The same turns and mirrors carry the whole set onto itself, and each row onto the other rows of its family. Which rows share a family with each named row? Give them in list order.
These 32 rows form 4 families of 8 rows each.
Z_227: [-2.9,-32.4,13.5,-23.8,-11.5,-13.3,17.8,7.8,10.0,14.8,-9.7,-3.2]
Z_791: [8.9,-22.0,-9.4,6.3,-12.7,-15.5,12.0,-13.3,30.6,-1.2,-6.0,10.4]
Z_38: [9.1,-35.2,10.3,-23.8,-16.9,-19.2,3.3,4.8,5.7,6.9,3.5,-13.0]
Z_100: [-4.0,-31.7,15.5,-2.3,-6.2,-29.3,-0.2,6.2,10.1,-11.7,-18.1,5.1]
Z_440: [-16.4,-18.7,8.6,-1.2,-6.1,-16.7,24.7,6.7,11.6,1.5,-16.9,9.8]
Z_562: [12.6,-26.0,-7.6,0.8,-16.0,-2.2,-28.1,1.3,0.2,-12.0,-11.0,-20.7]
Z_489: [5.2,-33.4,3.0,4.9,-4.4,-20.4,6.4,-8.8,31.1,11.4,-8.1,5.6]
Z_581: [9.7,-11.9,-20.2,22.6,-7.3,5.9,-15.4,-4.7,-4.5,-8.3,-12.7,-1.5]
Z_126: [-3.7,-22.4,14.2,-5.2,-8.7,-26.5,8.1,3.6,-1.7,-18.1,-20.8,-10.8]
Z_421: [15.4,-17.9,-21.2,4.4,-8.0,17.9,-3.9,5.7,11.5,21.2,1.6,2.5]
Z_663: [5.2,-37.9,7.0,-22.2,-27.2,-7.0,12.2,12.9,13.0,11.2,-12.4,-3.0]
Z_985: [2.7,-19.0,1.9,-7.1,-3.7,7.5,-7.7,22.3,-20.6,4.3,-13.4,-18.8]
Z_989: [23.4,-25.2,-15.2,-0.1,-12.9,9.3,-22.4,-3.9,-5.7,5.4,-5.3,-13.9]
Z_983: [2.9,-5.4,-13.8,21.1,8.7,-0.1,-9.7,-8.8,-6.9,-4.9,-9.6,-2.3]
Z_262: [21.9,-13.8,-14.1,-5.2,-16.7,3.1,-21.8,-6.1,-9.0,-3.5,-9.1,-14.7]
Z_359: [11.4,-20.5,-17.5,2.2,-7.1,25.2,1.4,8.5,-10.4,17.1,-5.9,-7.6]
Z_867: [24.2,-25.0,-12.5,-8.5,-3.7,7.0,-19.1,-12.7,-0.2,-5.9,-14.7,-12.8]
Z_375: [-13.6,-29.7,7.8,3.9,-1.7,-10.9,24.8,11.1,16.3,9.2,-12.5,9.1]
Z_255: [3.5,-27.1,-20.4,-3.6,-7.3,26.4,4.5,0.0,1.4,10.9,2.6,-11.7]
Z_173: [7.0,-29.2,2.7,-8.9,-12.2,-20.3,7.5,-11.5,29.3,14.4,-5.2,3.2]
Z_67: [-16.5,-18.7,6.3,7.2,-14.5,-14.8,21.7,16.8,6.4,12.2,-7.1,7.7]
Z_845: [3.6,0.0,-21.8,19.8,-9.2,7.0,-5.3,-5.0,-6.4,-4.7,-10.1,-2.8]
Z_734: [12.2,-11.5,-22.3,1.0,-11.9,21.5,3.1,-1.5,-3.0,17.0,-2.9,-10.9]
Z_334: [11.0,-28.0,0.4,4.9,-16.1,-18.6,7.6,-13.8,29.5,14.6,-17.4,-6.7]
Z_200: [-3.5,-15.5,-7.2,-6.1,-2.2,10.8,-4.7,17.6,-23.2,-8.6,-4.2,1.7]
Z_3: [0.2,-15.0,-9.5,7.7,-6.7,13.0,-5.3,14.4,-23.6,-7.7,-16.8,-7.9]
Z_602: [4.9,-43.3,15.0,-21.1,-9.1,-14.8,8.1,9.7,13.2,10.1,-11.0,-3.1]
Z_607: [-0.9,-15.1,1.0,-1.6,-0.5,-5.9,32.6,7.7,10.1,15.2,-8.4,12.2]
Z_690: [2.0,-5.4,-17.1,22.7,0.6,10.9,1.0,4.6,4.9,-4.1,-23.0,4.7]
Z_353: [-4.2,-23.9,10.5,-3.3,-11.8,-32.7,0.6,-5.7,15.7,-10.6,-15.6,3.1]
Z_70: [4.1,-16.6,13.6,2.3,-11.6,-33.5,-1.9,3.4,4.7,-4.9,-24.4,6.7]
Z_768: [3.4,-9.6,-10.0,-6.3,-13.5,12.9,-3.7,13.5,-24.1,-5.9,-13.3,-11.0]

Which other rows belong to the same family as Z_489? Z_100, Z_262, Z_375, Z_845, Z_734, Z_602, Z_768
Which other rows belong to the same family as Z_334? Z_663, Z_983, Z_867, Z_255, Z_67, Z_200, Z_70
Which other rows belong to the same family as Z_421? Z_791, Z_38, Z_562, Z_126, Z_985, Z_607, Z_690

The same turns and mirrors carry the whole set onto itself, and each row onto the other rows of its family. Which rows share a family with each named row? Give them in list order.
These 40 rows form 5 families of 8 rows each.
Z_596: [-11.9,9.7,25.1,-4.3,-1.1,-5.5,6.5,-1.7]
Z_495: [9.3,0.5,5.4,-6.0,7.3,19.3,-7.9,-21.8]
Z_151: [2.0,14.0,23.9,-10.1,6.5,4.7,13.8,7.9]
Z_931: [-3.1,18.2,-2.5,15.3,-16.4,8.4,11.1,-4.7]
Z_136: [23.8,-8.6,-4.8,-24.4,6.3,-9.8,1.4,-10.8]
Z_241: [9.0,2.7,-25.2,-1.1,-15.3,-4.2,0.3,-17.9]
Z_127: [1.4,-3.6,7.6,10.3,9.1,15.3,-2.0,-16.4]
Z_661: [6.1,6.6,-3.6,-8.3,-16.4,-19.0,24.5,8.8]
Z_478: [27.3,11.5,-1.2,-13.7,-12.2,13.3,24.9,-13.9]
Z_319: [14.0,-6.7,-22.2,-2.9,-15.0,-5.0,4.2,-21.0]
Z_836: [18.7,2.5,9.4,-24.6,9.7,-0.8,-8.9,-11.9]
Z_225: [-8.9,15.7,6.9,10.9,-15.4,10.2,15.6,-1.9]
Z_962: [0.6,0.2,0.7,-2.0,12.9,15.6,0.5,-24.4]
Z_198: [-12.3,-7.9,-1.3,-2.4,3.5,-2.1,-11.3,-0.3]
Z_909: [13.2,10.3,-5.8,-24.2,-17.9,-16.2,19.5,4.1]
Z_859: [26.6,-2.1,-23.3,-9.1,-7.7,6.1,10.4,-10.8]
Z_666: [11.9,10.9,6.0,10.9,8.9,14.8,10.0,-21.9]
Z_290: [11.6,-5.1,-22.9,5.4,-16.9,1.3,6.9,-13.6]
Z_125: [-5.7,-0.1,22.9,-18.4,7.3,-7.2,13.6,-2.1]
Z_362: [-12.9,-3.9,-6.9,-7.7,1.0,-8.8,-5.9,6.8]
Z_777: [5.9,3.9,27.1,-12.5,6.0,4.4,17.4,4.5]
Z_823: [7.3,2.8,-1.5,-6.0,-16.4,-22.2,14.3,13.7]
Z_999: [14.2,7.1,1.5,-11.3,-22.0,-16.1,16.9,11.5]
Z_995: [-7.6,-0.2,-14.3,1.3,3.1,-17.1,-0.5,2.5]
Z_56: [28.1,14.6,2.9,-10.8,-12.8,2.8,28.3,-13.1]
Z_150: [2.8,12.8,25.3,-19.1,8.1,-1.1,10.1,0.4]
Z_559: [28.1,11.2,9.2,-5.4,-9.5,8.8,23.0,-20.1]
Z_99: [26.9,4.7,18.9,-9.7,-14.3,4.1,23.2,-1.4]
Z_123: [-1.0,18.7,0.8,16.6,-6.4,11.6,12.6,-0.6]
Z_761: [15.8,-10.9,1.8,-30.4,-1.9,-11.4,4.0,-12.2]
Z_73: [-3.3,5.2,-7.3,11.2,-18.4,1.8,26.2,-0.7]
Z_380: [-11.7,-4.1,2.8,0.1,2.9,-12.9,-8.2,0.9]
Z_49: [8.0,4.6,3.6,-7.5,7.0,21.7,3.0,-26.5]
Z_145: [22.9,7.6,15.9,-15.0,-12.4,16.7,17.8,-16.0]
Z_455: [17.4,-10.6,4.5,-29.3,7.8,-8.3,6.7,-8.3]
Z_732: [-3.8,12.1,4.1,7.1,-10.2,10.8,23.9,9.4]
Z_404: [18.5,-5.1,-1.5,-20.9,1.0,-10.8,-6.3,-23.3]
Z_902: [2.7,-3.5,-4.1,-24.0,-17.8,-14.4,7.3,8.5]
Z_740: [19.9,8.0,-20.7,5.6,-17.1,7.4,3.8,-10.7]
Z_591: [-11.7,2.8,-17.2,-4.1,5.2,-3.9,-5.3,-12.1]

Which other rows belong to the same family as Z_319? Z_151, Z_931, Z_198, Z_823, Z_56, Z_49, Z_455
Which other rows belong to the same family as Z_404? Z_127, Z_909, Z_125, Z_995, Z_145, Z_732, Z_740
Which other rows belong to the same family as Z_241? Z_495, Z_661, Z_478, Z_777, Z_123, Z_761, Z_380
Which other rows belong to the same family as Z_150? Z_136, Z_225, Z_962, Z_290, Z_362, Z_999, Z_559

The same turns and mirrors carry the whole set onto itself, and each row onto the other rows of its family. Which rows share a family with each named row? Give them in list order.
These 30 rows form 5 families of 6 rows each.
Z_500: [-30.7,-13.8,-4.7,-16.8,10.6,4.6,-23.1,3.7,27.7,7.1,5.4,10.8,5.9]
Z_360: [-29.6,-4.8,-3.8,-12.0,9.1,-8.4,-32.2,10.7,27.8,10.9,-8.8,10.8,-3.3]
Z_570: [-4.6,-21.7,17.6,-4.9,12.8,-26.5,-6.5,-24.0,19.3,21.4,2.7,-19.2,-10.0]
Z_932: [-33.7,-3.8,13.9,23.4,-11.3,-5.5,1.2,-2.7,15.8,15.2,3.6,-13.4,-4.9]
Z_356: [-30.4,-13.9,-2.6,-7.8,14.2,-6.2,-30.6,4.2,29.8,16.8,-10.8,11.9,-0.1]
Z_486: [6.4,-4.8,26.4,-6.1,7.9,-26.5,-0.5,-23.9,23.1,22.4,-5.5,-8.2,-4.5]
Z_69: [-19.7,-9.2,12.5,-13.6,12.5,-15.0,-22.3,-0.9,26.4,13.7,2.0,19.6,24.3]
Z_175: [-25.9,-11.1,17.6,10.5,-13.1,1.0,-2.0,2.6,9.4,18.5,11.8,-24.5,4.6]
Z_400: [10.7,-3.9,8.3,-11.9,-1.4,-14.0,-15.6,-31.5,15.7,2.9,-9.8,-17.0,-9.8]
Z_371: [14.3,-11.5,-0.8,-8.9,-1.2,-17.3,-15.3,-19.2,20.5,12.5,-13.0,-11.8,-18.0]
Z_711: [5.8,-6.3,15.4,-13.9,8.6,-17.6,-3.8,-21.7,19.4,10.8,-10.5,-11.9,-22.6]
Z_964: [-29.3,-9.3,1.3,-12.7,12.2,2.4,-27.6,-2.1,37.1,14.6,-10.0,13.1,11.1]
Z_980: [-35.1,-6.9,18.1,18.8,-18.9,-11.1,-1.6,0.3,15.1,18.4,4.9,-9.9,1.4]
Z_420: [-11.3,2.8,13.3,7.1,-23.5,7.4,-8.1,-3.7,3.6,4.3,0.9,-21.7,10.5]
Z_890: [-20.2,-10.1,-1.1,-10.1,11.0,-5.0,-27.9,-0.2,25.5,11.7,-15.6,15.7,22.7]
Z_553: [-31.2,-2.2,11.0,10.1,-26.5,-6.5,-0.7,-2.5,14.8,19.6,5.4,-19.4,7.9]
Z_317: [-19.0,-5.8,6.7,-15.3,8.1,-2.4,-20.6,-2.2,22.5,2.4,-0.1,16.9,29.3]
Z_640: [-15.9,9.6,18.6,13.2,-18.9,0.6,-6.6,-3.7,4.0,7.7,-0.7,-11.8,20.5]
Z_494: [5.5,-13.9,22.7,-5.0,6.6,-26.8,-6.2,-23.2,32.6,23.7,-2.8,-9.6,-5.8]
Z_606: [-0.2,-17.0,22.0,-16.3,15.3,-27.2,-7.9,-24.4,17.1,12.6,0.0,-16.9,0.7]
Z_377: [-21.4,8.2,6.9,-14.2,7.1,-14.5,-25.5,-0.5,31.4,15.8,-8.0,13.4,26.1]
Z_499: [-16.3,11.0,0.1,16.7,-21.1,-2.8,-1.2,-9.9,7.9,9.0,-5.8,-14.0,12.6]
Z_981: [7.9,-6.7,-0.1,-10.8,3.1,-16.2,-9.2,-17.5,15.6,16.1,-11.1,-13.9,-24.8]
Z_942: [3.3,-10.8,6.2,-21.7,7.7,-12.4,-16.1,-24.5,16.9,2.6,-5.8,-19.9,-16.1]
Z_828: [-32.7,-4.3,6.4,12.1,-12.0,5.8,-7.2,4.3,9.9,19.5,9.0,-20.5,-5.5]
Z_84: [-20.8,-4.7,-9.3,-21.5,5.9,2.7,-30.8,-0.3,28.3,6.5,-1.5,12.5,-0.4]
Z_152: [-16.9,4.2,4.0,-12.3,7.3,-7.2,-27.8,-8.8,31.6,13.9,-14.3,14.8,25.8]
Z_880: [-20.0,9.7,-1.3,9.8,-30.8,-1.3,-7.3,-7.0,9.1,9.8,-4.2,-12.5,8.0]
Z_653: [7.4,-7.9,12.1,-13.6,11.3,-26.1,1.0,-22.2,16.1,20.2,-7.9,-13.3,-7.5]
Z_457: [-24.2,-0.7,11.7,12.5,-30.7,-4.7,-6.8,0.3,6.7,5.9,-3.5,-13.9,4.1]

Which other rows belong to the same family as Z_84? Z_570, Z_69, Z_400, Z_640, Z_828
Which other rows belong to the same family as Z_486? Z_356, Z_980, Z_981, Z_152, Z_880
Which other rows belong to the same family as Z_932? Z_360, Z_371, Z_494, Z_377, Z_499
Which other rows belong to the same family as Z_420? Z_500, Z_175, Z_317, Z_606, Z_942

The same turns and mirrors carry the whole set onto itself, and each row onto the other rows of its family. Which rows share a family with each named row? Give them in list order.
These 32 rows form 4 families of 8 rows each.
Z_135: [8.9,2.3,2.1,12.7,-9.5,-5.4,12.3,0.4,-5.0,-1.8,-4.3,26.9,5.7,13.3,-5.2,-13.4,-0.8,19.0,-4.6,-22.6,1.7,19.3,-4.0]
Z_187: [-6.5,-4.4,-1.8,-3.1,-15.0,-11.4,1.8,-1.6,12.0,-21.6,-12.7,4.1,4.3,6.9,4.5,-27.3,32.8,-1.6,11.3,-2.5,-5.5,3.0,-20.5]
Z_216: [15.3,-0.7,7.3,-0.3,-5.0,6.0,-5.1,-9.8,9.6,16.5,6.6,4.3,2.8,6.4,4.4,-9.8,-20.6,-2.3,17.1,-0.5,-14.4,-18.5,8.3]
Z_564: [8.3,-6.4,14.1,-2.4,-11.4,5.7,4.3,-15.0,14.5,15.2,3.6,-1.7,1.2,12.0,11.7,-10.1,-8.1,-2.4,21.8,-3.7,-6.6,-21.5,3.7]
Z_953: [-15.6,-7.9,6.8,6.3,-10.8,-3.5,-10.7,-3.4,17.9,16.2,2.7,-1.7,6.2,-14.4,13.7,-15.0,6.2,-10.1,1.6,-44.7,-3.9,-10.0,-36.0]
Z_121: [10.3,-17.0,-2.4,6.0,10.6,5.3,-14.6,-0.2,-1.2,30.3,8.5,-11.3,-10.0,-6.2,0.4,13.2,-24.5,-8.3,-6.0,-30.2,-4.4,8.4,-5.3]
Z_782: [11.8,-16.6,-1.5,3.8,16.1,2.0,-13.9,0.5,3.9,23.5,7.9,-5.0,-11.3,-14.3,2.5,16.5,-21.1,-4.4,-1.9,-32.9,1.9,16.8,-14.9]
Z_90: [-9.1,-14.6,-3.0,-5.5,-2.3,-10.2,-35.6,3.0,6.6,9.1,-4.0,-30.9,-6.6,-11.1,4.3,-11.8,5.4,-22.0,13.6,-0.5,-9.1,-11.5,-18.1]
Z_798: [-19.6,-12.3,9.9,7.4,-9.9,0.1,-3.8,2.1,14.9,16.1,-3.0,9.4,5.3,-4.7,20.0,-13.6,6.9,-7.4,6.3,-43.0,2.2,-9.7,-31.9]
Z_36: [17.0,-7.0,-3.5,-7.5,9.7,-1.5,-6.8,2.6,-16.0,-5.3,-7.9,-14.0,-5.2,10.2,-8.5,-3.8,-2.5,0.1,2.1,13.6,-17.5,18.2,6.7]
Z_133: [-9.0,-11.8,-12.4,4.0,3.7,-18.8,-21.7,13.5,-6.1,-1.1,-6.7,-2.6,-5.3,-4.3,-8.6,-18.7,24.4,0.1,-8.8,-30.3,4.8,26.8,-34.1]
Z_622: [-9.5,-3.5,-2.0,-3.2,-21.4,-6.5,3.7,-1.6,7.6,-15.6,-13.8,-3.1,3.8,15.6,2.3,-25.5,29.4,-6.0,7.1,0.6,-11.3,-5.8,-10.7]
Z_318: [-7.8,-3.1,2.9,-3.1,-16.8,-8.8,-5.0,6.1,5.4,-13.4,-10.6,3.4,3.8,4.7,-0.1,-36.7,23.9,-8.0,21.5,1.9,-4.0,-7.1,-12.6]
Z_733: [-4.4,-15.4,-19.2,1.5,2.1,-8.7,-12.0,10.9,-7.4,-5.0,-9.6,-7.5,-7.2,-11.2,-4.3,-7.6,23.5,-7.9,-13.8,-21.9,-0.6,23.2,-41.7]
Z_908: [-8.7,-4.6,9.9,0.7,-24.0,-7.3,0.0,-0.2,3.3,-12.9,-9.4,7.6,0.6,7.2,1.3,-29.7,29.8,-4.3,14.5,2.9,-7.6,3.5,-13.6]
Z_229: [2.8,-10.1,10.2,-2.6,-10.7,10.5,-0.9,-11.4,18.7,20.1,2.0,3.7,5.3,2.8,7.7,-11.5,-20.2,0.1,18.8,-1.9,-11.7,-14.6,6.3]
Z_972: [13.0,-13.7,-8.4,-0.5,17.3,1.7,-23.4,-2.7,3.8,24.9,0.0,-11.6,-3.6,-5.5,-0.4,9.4,-26.2,-1.9,-8.8,-32.7,-2.7,10.6,-14.6]
Z_21: [6.6,-4.7,15.7,-1.0,-7.5,4.7,1.9,-11.8,18.3,13.4,4.3,-0.3,-0.7,11.8,10.0,-2.0,-14.1,-2.2,18.9,-11.0,-9.4,-12.9,16.2]
Z_263: [20.2,-13.1,-10.5,-3.8,6.6,-2.1,-2.6,2.1,-7.4,-6.7,-7.1,-5.4,-11.5,15.4,-9.2,0.8,1.4,-0.1,3.1,12.9,-6.2,21.5,10.4]
Z_775: [-3.9,-20.5,-4.2,-12.9,-4.7,-0.7,-31.9,8.7,9.5,3.3,6.0,-27.6,-7.1,-11.2,6.6,-5.5,4.7,-25.3,10.9,-9.6,-15.1,-14.3,-14.5]
Z_46: [18.8,-5.1,-16.4,-3.2,8.8,-3.1,-16.2,7.4,-18.2,-1.7,-4.8,-15.0,-4.8,12.0,-12.2,-7.0,7.4,-0.7,2.5,11.5,-10.6,18.8,4.4]
Z_773: [-4.0,-14.1,-17.6,5.4,6.9,-12.2,-17.2,13.5,-4.4,-7.3,-8.0,-5.1,-6.6,-10.6,-7.5,-4.0,15.8,-7.6,-16.2,-28.3,-4.1,33.1,-29.6]
Z_986: [-12.8,-10.9,5.3,8.3,-16.8,-3.5,-15.9,-4.7,23.4,17.4,-1.6,10.4,2.0,-8.2,10.1,-16.5,5.3,-6.1,3.3,-42.7,7.5,-3.9,-34.7]
Z_858: [5.9,0.4,0.1,12.8,0.2,-3.9,21.7,-9.7,1.8,4.8,-11.4,20.6,-0.7,12.5,-1.0,-4.4,4.3,14.5,-5.9,-22.8,5.3,24.7,-12.1]
Z_825: [-2.9,-14.1,-7.4,-8.9,8.3,-6.9,-39.2,3.4,9.1,17.0,4.7,-24.1,-8.3,-11.6,1.0,-15.7,4.3,-22.5,13.3,-8.4,-11.7,-11.3,-21.4]
Z_655: [13.1,-3.5,4.5,5.9,-5.1,4.8,11.8,-5.8,0.6,2.5,-5.1,27.6,2.9,12.7,-3.7,-8.8,-2.8,16.0,-8.4,-29.4,-1.0,25.6,-9.7]
Z_399: [-12.8,-7.4,11.5,6.8,-10.0,-9.1,-10.9,-3.4,21.5,16.9,4.6,16.4,2.6,-10.1,8.3,-21.7,-3.6,-1.8,5.7,-42.1,0.4,-11.1,-29.2]
Z_169: [13.9,-9.5,-7.8,6.3,15.6,-3.6,-21.8,-2.1,-0.8,28.8,9.7,-1.5,-6.9,-3.6,-3.5,7.6,-20.5,5.2,-13.3,-32.9,-5.5,15.4,-13.5]
Z_537: [12.6,-4.0,4.4,16.5,-5.7,-0.8,20.3,-0.7,5.2,7.0,-11.4,24.2,4.0,4.1,0.9,-4.5,-1.1,16.4,-6.7,-29.3,4.7,16.6,-12.9]
Z_641: [-8.3,-17.3,-8.0,-13.6,1.6,-5.9,-32.8,-0.7,5.4,1.6,7.5,-30.7,-8.7,-2.8,4.2,-9.7,8.8,-26.1,11.9,-3.1,-14.5,-4.7,-13.1]
Z_369: [1.8,-8.6,-8.9,3.3,3.3,-16.2,-22.8,8.6,-11.7,-7.9,-11.5,-7.8,-8.6,-1.3,-5.7,-8.8,23.0,-6.5,-13.1,-27.8,1.6,29.1,-34.6]
Z_968: [21.4,-8.1,-13.5,-7.0,4.8,-4.3,-6.6,-2.4,-3.9,-7.8,-2.7,-16.9,-13.1,6.0,-15.1,4.3,1.5,-2.3,-1.2,10.1,-12.1,20.7,6.2]

Which other rows belong to the same family as Z_318? Z_135, Z_216, Z_133, Z_46, Z_825, Z_399, Z_169
Which other rows belong to the same family as Z_775? Z_782, Z_798, Z_622, Z_733, Z_21, Z_858, Z_968

